In the data rows, the value 128 means zero.
Here are some points:
[212 143 112  78 128 102 128  22 183  13  62  76  52 176 122  65 161  86
 144  81 113 156 101 206  70  83 194  95 112  56 124 155]
[156 119 170 155 127 122  89 147 129 136  77 149  94  63 134 144 129 143
 109 105 150  84  85 123 163 198 109 143 155  69 125 130]
[ 38  50 128 255 153  59 128 213  39 133 161  97 218  86 147 235  93 137
 112 172  34  71 128  49 153 129  90 161  94 100 165  69]
[112 142  90 140 167 135 145 141  78 177 187 133 165 146 157 163 127 126
 132 141 127 126 149  93 133 103 116 150  92 139 170 155]
[ 83 102  33 153 137  87 205 109  82 133 187  69 210 183 151 148 131 105
 150 144  70 144 182  92  91  30 141 146  50 156 177 128]
[ 69  84 115 172  95  75 158 152 144 108 117  72 120 130  92 117 108 132
 142 113  64 108 155 140 117 142 119 139 115  72 157 102]
[ 54  65 173 208  98  72 105 174 127  68 103  88 174 105  99 159 114 137
 122 159  46  88 108 126 121 149 112 106 144 139 110  28]
[156 158 157  95 136 171 101 169 156 206 152 185 139 119 128 142 122 168
 113 148 213 166 117 102 163 165 138 144 170 140 108 181]
[ 98 134  54 123 102 106 200  78 114 100 173  67 161 194 121 109 113  99
 150 134  68 133 179 142  79  50 141 116  61 169 141 105]
[146 133 160 117 125 148  85 162 162 167 114 170 134 111 119 142 123 147
 111 147 172 151 101 126 148 166 137 134 164 110 107 149]
[130 139 134 115 127 152 167 137 107 170 188 141  91 142 110 112 103 135
 139 133 161 155 182 116 143 113 133 133 136 138 128 172]
[ 88  77 158 208 125 105 116 181  92 124 127 115 151  89 131 174  90 138
 123 142  85  80 145 100 162 160  93 129 127 112 112  78]
[103 179 114  68 120 142 164 128 123 125 179 111 130 172 119  75 156 126
 155 129 154 173 168  91  88  86 142 111 151 202 136 143]
[146 116 138 101  99 153 127 123 145 146 107 129 166 140 141 134 127 129
 115 146 152 109 139 116 143 145 136 115 136 138 113 125]
[151 134 136 117 106 122 111 109 156  84  67 115 105 112 124 108 142 124
 129 108 123 103 100 156 121 156 127 113 137 108 118 100]
[114 108 112 135 121 105 160 100 124 115 128  92 129 138 140 123 124  97
 134 121  83 108 148 146 116 115 131 117  97 107 143 120]
[156 139 134  59 135 155 136  60 165  53 109 102 110 222  96  90 151 121
 146 121 121 157 143 215  80  74 186  75 137 134 125 133]
[109 113  89 156  98  99 155 114 122 122 115 102 132 121 114 131 123 124
 120 131  81 106 120 138 112 128 122 146  89  95 158 115]
[163 113 140 102 114 152 152  85 122 132 143 157  97 133 136 113 105 104
 125 120 146 136 145 153 140  95 135 122 125 137  97 148]
[192 139 211 126 147 153  44 183 155 149  67 181  84  41 136 128 149 168
 115  97 224 133  72  82 188 220 117 139 213  92  87 155]
[144 136 117  98 113 121 152  83 125 129 139 121 110 130 128 100 143  88
 120 134 109 131 111 165  99 109 151 112 115 116 140 153]
[106 103 130 144 117 111 157 119 135  99 146  95  99 168  95 113  98 129
 141 118  92 136 166 162 112 104 145 118 120  89 137 126]
[174 117 175 103 138 130 101  92 164  58  58  99  68 133 113  99 154 123
 127 105 128 126 108 175 115 152 173  84 160  73 116 141]
[ 87  83 158 220  92 113 126 200  85 179 140 150 160  58 129 191  55 156
 105 154 109  70 141  72 197 184  70 163 124 137  93  71]
[116 118 139  95 119 130 147  96 137 106 132 107 146 159 129 110 147 100
 140 127 103 114 136 167 102 105 151  80 130 150 124 119]
[157 155 124 116 129 141 126 134 129 170 127 146 114  95 138 122 141 142
 124 113 176 122 115 110 149 158 117 145 133 117 132 160]
[ 28  75 104 226 119  78 193 184  74 158 216  88 193 148 104 185  70 138
 133 163  42 106 191  98 134  99 114 145  86 130 157 102]
[104 100  86 122 140 120 153  94 160 106 136  98 144 194 111 126 118 117
 137 139  68 162 152 193  97  79 150 111  89 122 142 123]
[ 99 159 125 116 133 146 136 187 112 197 194 161 195 112 133 135 141 154
 136 152 184 159 141  48 143 119 106 145 165 234 115 134]
[ 97 133 145 159 153 121 119 201 108 181 195 157 185 110 138 175 114 157
 131 148 156 137 133  73 162 134 110 144 147 188 111 131]
[179 171 139  57 108 164 135 108 170 156 106 151  51 118 121  56 144 140
 144  57 218 148 145 135 143 152 130 146 174  94 137 194]
[154 146 137 111 148 172 123 145 105 180 155 184 120  97 157 128 118 139
 132 111 201 147 147  87 174 124  99 150 155 179  98 153]
[145 118 122 119 111 145 111 130 159 157  85 149 101 101 124 109 114 137
 119 105 158 142 128 129 156 151 104 155 141 101 117 137]
[121 160  61  40 149 168 184  54 118 153 173 143 108 182 148  83 153  79
 133 131 119 173 153 177  82  57 137 122  86 175 160 175]
[161 176 141  54 107 142 108  93 194 120 124 152 147 158 127  97 156 118
 120 134 174 149  88 162 100 128 170 104 149 162 107 141]
[150 126 131  85 111 169 129 113 141 167 113 137 148 137 143 133 132 121
 109 164 154 126 140 129 136 148 138 108 128 136 110 143]
[163 136 207 126 111 132  88 156 133 147 114 171 129  56 152 124 140 131
 112 113 185  92  87  95 174 189 120 114 189 143  86 133]
24 more points follow, each with its number after it:
[130 143  83 109 160 149 137 119 100 199 159 147 143 116 168 146 135 105
 118 144 132 136 134 127 139 125 116 138  92 136 144 166] 0
[ 96 125  92 155 187 139 159 157  50 181 192 140 176 134 162 179 135 133
 132 143 125 127 159  70 141  91 113 156 104 151 176 159] 1
[156 172 123  73 152 169 125 108 146 156 154 159 147 167 139 118 151 135
 137 122 186 156 128 140 122 103 148 115 138 174 127 171] 2
[109  79 158 190  92 124 105 189 111 177 106 143 199  84 135 197  89 161
  92 179 133  81 119  68 183 188 100 143 132 123  99  79] 3
[184 123 204 131 135 152  62 161 150 138  74 172  85  72 135 136 130 159
 112 103 204 123  93 108 180 203 124 133 195  87  91 152] 4
[181 137 198 117 144 139  61 139 148  95  67 154  76  88 132 116 155 138
 118 105 168 116  80 132 146 188 138 109 188  88 100 138] 5
[118 105 122 110 111 140 136 108 136  77  87  80 149 182 101 125 145 139
 129 151 102 133 148 139  91 104 153  96 123 129 132  99] 6
[116 108 162 130  99  93 136 123 131 100 138 101 169 128 126 119 140 101
 125 143  97 106 111 134 107 118 159  87 143 138 119 107] 7
[142 109 211 211 108 125  42 235 101 183  79 199 150   0 153 193 101 173
  93 127 197  68  71  23 232 245  55 182 192 131  72  78] 8
[136 152 141 137 117 142  96 167 120 171 117 168 147  72 142 137 129 150
 121 124 183 111 103  68 167 168  94 159 156 159 110 119] 9
[159 123 139 171 121  85 104 132 136  96 101 125 139  98 147 142 127 130
 127  95 145 108  90 104 147 134 136 145 129  81 128 129] 10
[147 132 141 128 155 134 106 120 109 106 107 129  95 125 134 139 150 126
 122 123 127 118 108 135 124 140 133 119 134  87 150 144] 11
[102 103  83 118 107 104 216  77  86 111 184  91 134 153 114  86 146  81
 145 133  74 152 164 144  73  36 158 117  94 154 161 146] 12
[140 145 115 131 174 156 136 139  86 162 149 130 108 126 143 142 137 144
 135 128 150 136 153  93 144 126 123 138 124 126 148 168] 13
[134 136 161  90 127 140 108 122 160 103 119 139 131 143 124  97 151 125
 133 124 156 152 122 137 115 116 144 100 170 166 105 120] 14
[203 152 194 103 143 168  73 165 141 168 103 191  87  60 143 124 148 153
 120 108 237 136  91  89 179 192 131 137 207 121  91 177] 15
[113 139  89 150 119 130 163 148 104 198 167 147 157 110 132 147 116 141
 119 127 141 114 142 101 145 135 107 167 100 142 155 146] 16
[182 138 209 129 149 132  24 160 196 110  56 186  84  68 143 134 129 149
 118  94 183 127  53 154 172 215 121 125 192  84  73 126] 17
[131 153 132 130 179 143 115 150  86 164 153 141 115 100 158 151 146 133
 125 122 148 117 121  97 144 150 118 140 136 122 153 164] 18
[ 96 118 143 144 104 103 146 131 116 112 143 106 164 126 123 128 134 118
 127 135  94  94 122 126 113 128 136 107 125 146 132 105] 19
[ 54  91  51 177 155 106 199 129  67 136 185  80 184 181 120 167 121 124
 142 152  46 127 183 117  99  54 128 138  56 144 194 118] 20
[115 100 181 171 130  96  89 139 145  53  94 118 104 126 103 134 112 129
 133 111  91 109 104 169 122 143 136 108 150  90 115  86] 21
[158 137 161 143 111 130  90 143 138 142  91 160 114  82 122 143 125 154
 105 115 156  91  79 144 156 192 117 141 147  80 128 133] 22
[ 89 132  81 114 122 125 186 124 105 176 189 107 150 145 127 119 121 108
 137 155  93 146 171 124 110 104 121 124  93 173 138 142] 23
Which two of these numbered points are nearest to each point below, ignoring the 3 directions in which the first points spread most? Their numbers follow each, nearest first.
[104  90  99 114 100 141 166 103 124 136 121  97 171 178 123 143 119 116
 116 169  90 115 164 148 108 101 141 113  91 127 145 111] > 3 6
[160 183 194 162 126 107  41 185 153 131 111 174 119  61 139 163 115 166
 111 115 180  82  51  98 170 227  97 146 163 106  93 107] > 17 2
[175 142 123  73 132 171 138  74 173 114 101 142  62 176 111  93 118 134
 141  83 160 153 148 200 129 114 145 118 137 105 121 158] > 4 20
[180 134 130 135 148 106 107 123 127 109 101 116 123  98 162 128 148 126
 141  93 162 119 110  87 146 132 137 136 137  90 119 154] > 10 15
[103  92  80 143 149 116 147 110 114 156 132 127 146 124 162 157 119  96
 116 146  69 120 134 146 130 111 109 135  70 116 154 126] > 0 22
[ 24  49 150 218 108  52 101 189 130  66  85  71 175  84 102 149 121 121
 137 147  20  98 116 114 116 148 102 115 142 125 128  27] > 14 19
[146 126 161 173 166 125  89 179  98 162 121 155 127  72 160 174 133 152
 114 117 165 101 101  73 180 184 113 148 156  83 137 153] > 1 18
[150 120 164 146 103  83  98 117 158  59  80 109 108 103 136 110 125 110
 135  99 115  98  99 140 129 151 129 110 142 100  93  95] > 8 9
[ 24  50 166 239 102  57  96 214 120  82  94  90 199  78 100 169 110 146
 124 150  41  87 105  89 134 164  92 133 153 135 126  17] > 14 19
[ 78  53 151 229 158  49  78 156 113  25  76  70 137 114 139 183 114 108
 127 140   4  80 101 140 114 149 116 110 105  48 139  45] > 5 17
[171 184  78  65 139 178 177  94 110 208 171 154 116 146 138 103 145 129
 131 116 197 150 154 120 129 107 136 150 108 151 148 204] > 16 22
[177 149 151  93 124 140  97  93 175 105  68 149  65 120 114 103 145 133
 116  92 160 127  81 190 126 163 146 130 148  60 141 158] > 22 16
[106  76 192 188 134  68  75 139 161  13  69  78  98 135 104 139 114 121
 135 117  40  99 101 185 113 154 145  87 149  52 113  67] > 21 14
[156 141 152 120 119 138 100 117 152 132  84 153  80  97 120 123 132 144
 114 109 148 103  90 156 143 183 125 140 141  75 136 144] > 22 16
[ 45  70 126 246 118  94 133 241  73 204 175 135 228  73 137 211  66 158
 122 173 103 103 160  29 193 147  64 174 117 175 110  74] > 8 4
[ 74 101 121 197 127 117 149 179  88 175 189 137 227 136 125 195  95 158
 118 173 106 104 142  91 149 111 112 143 105 182 126  90] > 2 3
[171 122 150  66 110 159 105  78 179  60  51 102 109 182 101  88 155 132
 127 122 143 138 122 174  94 129 170  81 156 111 111 117] > 6 14
[ 88 101 134 203 164 104 115 177  63 141 159 140 162  99 158 195 115 129
 111 157  98 102 122  69 151 131  97 153 111 123 149 104] > 11 5
[140 147 109  84 102 134 134  74 158  73  93  95 110 161 111  80 154 120
 141 114 115 136 120 167  82 111 146 111 121 126 132 112] > 9 8
[157 148 115 103 143 146 124 103 154 122 129 145 110 165 123 118 133 143
 134 103 161 156 133 152 126 102 141 135 123 121 133 154] > 4 20
[ 59  86 100 163 119 137 160 177  86 173 160 101 242 160 123 178 123 155
 123 186 102 118 170  60 132 105 121 132 109 184 148  93] > 6 3
[ 88 109  69 151 121 120 192 124  82 155 170 103 157 145 118 142 119 124
 129 136  83 115 165 128 116  90 119 154  77 129 179 131] > 16 22
[128 126 125 135 133 134 148 146 107 148 153 117 143 130 119 130 137 146
 135 132 139 132 146 100 131 118 135 130 129 137 136 145] > 15 4
[132  96 205 158 137 115  52 146 170  52  58 143  60 110  99 136 116 147
 120 103 105 117  83 185 139 177 128 112 174  50 114  95] > 21 17
[133 176 118 157 117 108 110 155 137 162 149 145 149  93 139 156 106 148
 125 124 149  93  92 113 146 174  97 160 107 141 114 114] > 22 9
[167 160 152  33 116 156 119  50 186  43  99 117  86 195 105  50 170 100
 144 108 149 168 116 195  68  92 180  74 161 143 113 136] > 14 21
[139 146 119 126 165 120 129 104 104  96 141 112 112 155 153 137 143 111
 132 123 117 125 132 125 108 103 146 117 112 109 151 142] > 11 18
[144 166 147 147 123 125 104 171 116 165 148 170 150  72 161 142 117 145
 132 111 188 108 115  53 174 155  91 152 151 178  92 120] > 8 9
[ 98 123 132 105 112  95 114 110 179  32  86  85 116 146  97  69 162 109
 156 111  84 163 116 158  77 102 142 103 157 156 117  83] > 14 21
[ 87 106 153 136 115  90 100 127 166  34  67  86 115 130 103  94 155 121
 144 108  78 126 104 153  94 130 128 100 157 124 132  67] > 14 21
[ 78 128  52 165 132 156 221 184  43 255 255 155 228 123 159 182  70 147
 138 166 162 138 225  21 186  74  78 185  75 246 126 149] > 8 16
[125  90 160 154 144  90  98  98 139  18  59  78  74 141 112 118 145 115
 132  98  54 105 108 193 101 133 153  96 137  40 152 105] > 5 11
[122  93 144 152 155  75 104  79 140   0  81  76  77 175 120 123 136  88
 127 116  26 117 101 208  67  99 165  92 104  33 154 100] > 5 11
[112 120 180 149 116 139  89 195 130 155 114 167 161  75 129 144 124 162
 120 130 181 126 113  69 171 166 100 145 188 167  99 103] > 14 19
[161 169 158 100 118 164 110 157 128 202 142 180 105  60 147 116 132 130
 118 123 199 123 115  91 171 184 100 142 161 157  94 158] > 23 9
[151 146 157 105 142 165 110 146 124 156 143 170 118 128 145 126 125 142
 138 120 194 143 141  99 161 130 114 132 159 158 105 148] > 4 5
[115 121  37 136 144 102 202  87 103 118 179  64 186 204 144 133 133 112
 157 126  93 147 189 105  88  27 156 137  56 145 169 148] > 10 15
[155 169  78  88 148 153 149 111 132 163 146 126 129 158 129 113 145 140
 141 122 171 165 148 113 116 102 141 148 112 143 145 171] > 20 4
